Each row has a name. Each question is about the rows just above it.

[ 2.85  4.21 -0.14  3.16  8.48] : q_197
[-0.54  3.87 -0.51 -1.02  1.13] : q_3
[3.98 1.46 1.47 1.30 0.49] : q_912
Whose row is [3.98 1.46 1.47 1.30 0.49]?
q_912
The row named q_197:
[ 2.85  4.21 -0.14  3.16  8.48]

[-2.07 -6.00  2.01 -4.83  9.47] : q_698
[-3.29 -4.53 -1.28 -6.48  9.15] : q_989
[-2.50 -5.58  0.89 -5.50  9.52] : q_395
[-3.68 -3.85 -2.33 -7.00  8.72] : q_93
[-1.62 -6.30  3.15 -4.22  9.45] : q_987
[-1.22 -6.55  4.25 -3.54  9.12] : q_654
[ 5.34  5.34  5.34 -2.77  8.76] : q_197
[-2.89 -5.07 -0.29 -6.00  9.31] : q_912
The row named q_989:
[-3.29 -4.53 -1.28 -6.48  9.15]
The row named q_698:
[-2.07 -6.00  2.01 -4.83  9.47]
Repeated in q_197:
[5.34]

[-1.40 -2.06 -2.40  3.77  0.98  1.63  2.06  3.85  0.40 -0.98 -0.53  3.07
  2.26 -4.41  0.28 -2.30  1.65] : q_989
[ 2.46 -4.66 -6.43  3.20 -5.65 -2.74  1.18  3.34  0.39  6.71  0.91 -3.13
 -6.43 -1.24 -2.29 -2.69 -4.18] : q_698
[ 1.25  2.19  2.30 -4.44 -2.66 -1.04 -0.58 -1.42  1.17  1.15  0.36 -1.51
 -4.11  3.04 -1.86  3.52 -1.30] : q_128
[ 0.24 -1.08  2.65  5.96  1.60 -8.39 -0.11  1.81 -1.22  3.19  1.03 -0.23
 -5.73  0.42 -0.66 -0.76  1.43] : q_920
The row named q_698:
[ 2.46 -4.66 -6.43  3.20 -5.65 -2.74  1.18  3.34  0.39  6.71  0.91 -3.13
 -6.43 -1.24 -2.29 -2.69 -4.18]
The value that q_698 holds more than once:
[-6.43]
The row named q_128:
[ 1.25  2.19  2.30 -4.44 -2.66 -1.04 -0.58 -1.42  1.17  1.15  0.36 -1.51
 -4.11  3.04 -1.86  3.52 -1.30]

[-3.70 -0.89 -3.31  4.73 -4.56 -2.76 -0.32  4.43  2.76  3.05 -3.54  1.88
 -2.79  3.44  3.89 -7.50]  q_920
[-2.96 -0.81 -2.47  6.99 -1.10 -2.63 -3.01 -1.23 -0.58  1.67 -2.96  1.06
  0.94  3.79  3.32 -1.69]  q_989
[ 5.85 -3.58 -2.10  1.16  1.17 -2.01 -0.22 -5.39 -2.56 -1.34  6.03  1.39
 -0.52  3.25 -1.25  0.43]  q_3
[-4.38 -1.05 -2.83  6.53 -2.16 -3.19 -2.55  0.30  0.19  2.32 -3.27  1.56
 -0.36  4.30  3.82 -4.18]  q_987
[ 7.46 -3.64 -0.18 -0.73  3.68 -3.30 -0.41 -4.39 -0.95  0.06  2.89 -0.18
  0.94  4.13  0.95 -0.70]  q_93
[ 7.61 -3.57 -1.13 -1.13  4.09 -3.41 -0.44 -1.13 -1.13  0.36  2.32 -0.55
  1.14  4.18  1.37 -0.82]  q_395
[-2.37  3.56  6.08 -0.22  1.60  1.44  2.38  3.63  0.25 -2.16 -5.02 -0.06
  6.30 -4.78 -2.52  5.70]  q_654
[ 4.95 -3.39 -2.91  1.78  0.09 -1.26 -0.07 -5.47 -2.82 -1.76  7.03 -2.91
 -1.17  2.69 -1.95  0.95]  q_912
[-1.92  3.75  6.77 -1.16  1.42  1.37  2.80  4.29  0.06 -2.27 -5.08  0.33
  6.08 -5.10 -2.99  5.03]  q_128
[ 0.33 -1.71 -5.73  3.18 -4.36  2.36  1.31 -2.50 -0.84 -2.15  8.02  1.59
 -3.94 -0.51 -3.07  1.78]  q_698
[-3.18  3.05  4.54  1.63  1.80  1.44  1.32  2.06  0.30 -1.84 -4.66 -0.64
  6.37 -3.92 -1.59  6.54]  q_197
The row named q_987:
[-4.38 -1.05 -2.83  6.53 -2.16 -3.19 -2.55  0.30  0.19  2.32 -3.27  1.56
 -0.36  4.30  3.82 -4.18]
The value that q_395 holds more than once:
[-1.13]
Repeated in q_912:
[-2.91]
The row named q_3:
[ 5.85 -3.58 -2.10  1.16  1.17 -2.01 -0.22 -5.39 -2.56 -1.34  6.03  1.39
 -0.52  3.25 -1.25  0.43]
The row named q_920:
[-3.70 -0.89 -3.31  4.73 -4.56 -2.76 -0.32  4.43  2.76  3.05 -3.54  1.88
 -2.79  3.44  3.89 -7.50]
The row named q_128:
[-1.92  3.75  6.77 -1.16  1.42  1.37  2.80  4.29  0.06 -2.27 -5.08  0.33
  6.08 -5.10 -2.99  5.03]
The value that q_989 holds more than once:
[-2.96]

[ 4.30 -1.65 -2.19  1.96  2.44  0.56  2.64  0.22 -0.61 -1.62 -0.87 -2.80
 -1.78 -2.07  1.08  0.55  0.47  1.58  0.96  0.27 -0.67  0.54 -0.18  2.13
  1.10 -1.43  0.67 -1.99  0.63  0.06 -0.91  0.88 -2.24 -1.23 -0.69 -0.30
 -1.52  1.70 -0.56  0.20 -1.54  2.92 -2.99 -0.84  0.92 -2.32 -0.34  0.95]  q_197
[-0.73 -1.17  1.08  3.32 -0.23  1.61 -1.55  0.38  0.54 -2.01  1.65 -2.24
  1.84 -3.73 -0.27 -1.50 -0.73  0.30  0.60  0.29  1.07  2.12 -2.24  1.10
 -3.73  0.58 -4.25 -0.52 -0.99  5.16  3.62  3.45  0.03 -1.04 -2.34  1.01
  0.12  0.12  1.12 -0.49  1.77  1.26 -0.42 -1.31  1.90 -2.46 -0.23  0.13]  q_128
[-0.73 -1.17  1.08  3.32 -1.31  1.61 -1.55  0.38  0.54 -2.01  1.65 -2.24
  1.84 -3.73 -0.27 -1.50 -0.73  0.30  0.60  0.29  1.07  2.12 -2.24  1.10
 -1.15  0.58 -4.25 -0.52 -0.99  5.16  3.62  3.45  0.03 -1.04 -2.34  1.01
  0.12  0.53  1.12 -0.49  1.77  1.26 -0.42 -1.31  1.90 -2.46 -0.23  0.13]  q_987
[ 0.71 -0.58  0.47 -3.40  0.59  1.15  1.57  4.73  1.24  1.74 -3.22  1.26
  2.27  2.38 -0.72 -0.41  0.99  0.99 -3.73 -1.60 -0.85 -0.15  0.92 -6.30
  0.16 -0.70 -1.95 -3.64 -1.02  2.38  3.10 -2.81  1.87 -3.50 -1.59 -3.41
 -1.84 -0.58  0.76 -2.31  0.00  1.18  1.79  1.20  0.55  0.14  6.57 -4.88]  q_3
[-0.32 -0.10  2.09  1.29  1.22 -1.92  0.09  1.42  3.33  1.24 -1.49 -1.14
 -1.12 -1.95 -1.26  3.17  1.83  1.61 -1.06  3.02 -0.33  1.38  1.42  1.53
  1.29 -1.14 -0.51 -0.13  0.39  2.50 -0.62 -0.35 -2.71  0.72 -1.41  1.59
 -0.77 -0.20  0.79  0.80  3.17  2.11  0.07  2.01  0.71  1.47  0.82 -1.54]  q_654
Whose row is [-0.73 -1.17  1.08  3.32 -1.31  1.61 -1.55  0.38  0.54 -2.01  1.65 -2.24
  1.84 -3.73 -0.27 -1.50 -0.73  0.30  0.60  0.29  1.07  2.12 -2.24  1.10
 -1.15  0.58 -4.25 -0.52 -0.99  5.16  3.62  3.45  0.03 -1.04 -2.34  1.01
  0.12  0.53  1.12 -0.49  1.77  1.26 -0.42 -1.31  1.90 -2.46 -0.23  0.13]?
q_987
Where do [ 0.71 -0.58  0.47 -3.40  0.59  1.15  1.57  4.73  1.24  1.74 -3.22  1.26
  2.27  2.38 -0.72 -0.41  0.99  0.99 -3.73 -1.60 -0.85 -0.15  0.92 -6.30
  0.16 -0.70 -1.95 -3.64 -1.02  2.38  3.10 -2.81  1.87 -3.50 -1.59 -3.41
 -1.84 -0.58  0.76 -2.31  0.00  1.18  1.79  1.20  0.55  0.14  6.57 -4.88] appear?
q_3
Where do [ 4.30 -1.65 -2.19  1.96  2.44  0.56  2.64  0.22 -0.61 -1.62 -0.87 -2.80
 -1.78 -2.07  1.08  0.55  0.47  1.58  0.96  0.27 -0.67  0.54 -0.18  2.13
  1.10 -1.43  0.67 -1.99  0.63  0.06 -0.91  0.88 -2.24 -1.23 -0.69 -0.30
 -1.52  1.70 -0.56  0.20 -1.54  2.92 -2.99 -0.84  0.92 -2.32 -0.34  0.95] appear?
q_197
The row named q_3:
[ 0.71 -0.58  0.47 -3.40  0.59  1.15  1.57  4.73  1.24  1.74 -3.22  1.26
  2.27  2.38 -0.72 -0.41  0.99  0.99 -3.73 -1.60 -0.85 -0.15  0.92 -6.30
  0.16 -0.70 -1.95 -3.64 -1.02  2.38  3.10 -2.81  1.87 -3.50 -1.59 -3.41
 -1.84 -0.58  0.76 -2.31  0.00  1.18  1.79  1.20  0.55  0.14  6.57 -4.88]

[ 2.63  1.07 -2.20 -0.67 -0.18  0.00 -2.95  0.76 -2.24] -> q_128
[ 1.90  2.42  4.26  5.58 -9.64  8.77  3.77 -0.47  0.55] -> q_987
[ 1.90  2.42  4.26  5.58 -9.64  8.77  3.77  1.34  0.55] -> q_989
[-1.24  0.29 -1.68 -1.96  3.43  0.09 -0.45  0.81  0.46] -> q_920
The row named q_989:
[ 1.90  2.42  4.26  5.58 -9.64  8.77  3.77  1.34  0.55]
The row named q_920:
[-1.24  0.29 -1.68 -1.96  3.43  0.09 -0.45  0.81  0.46]

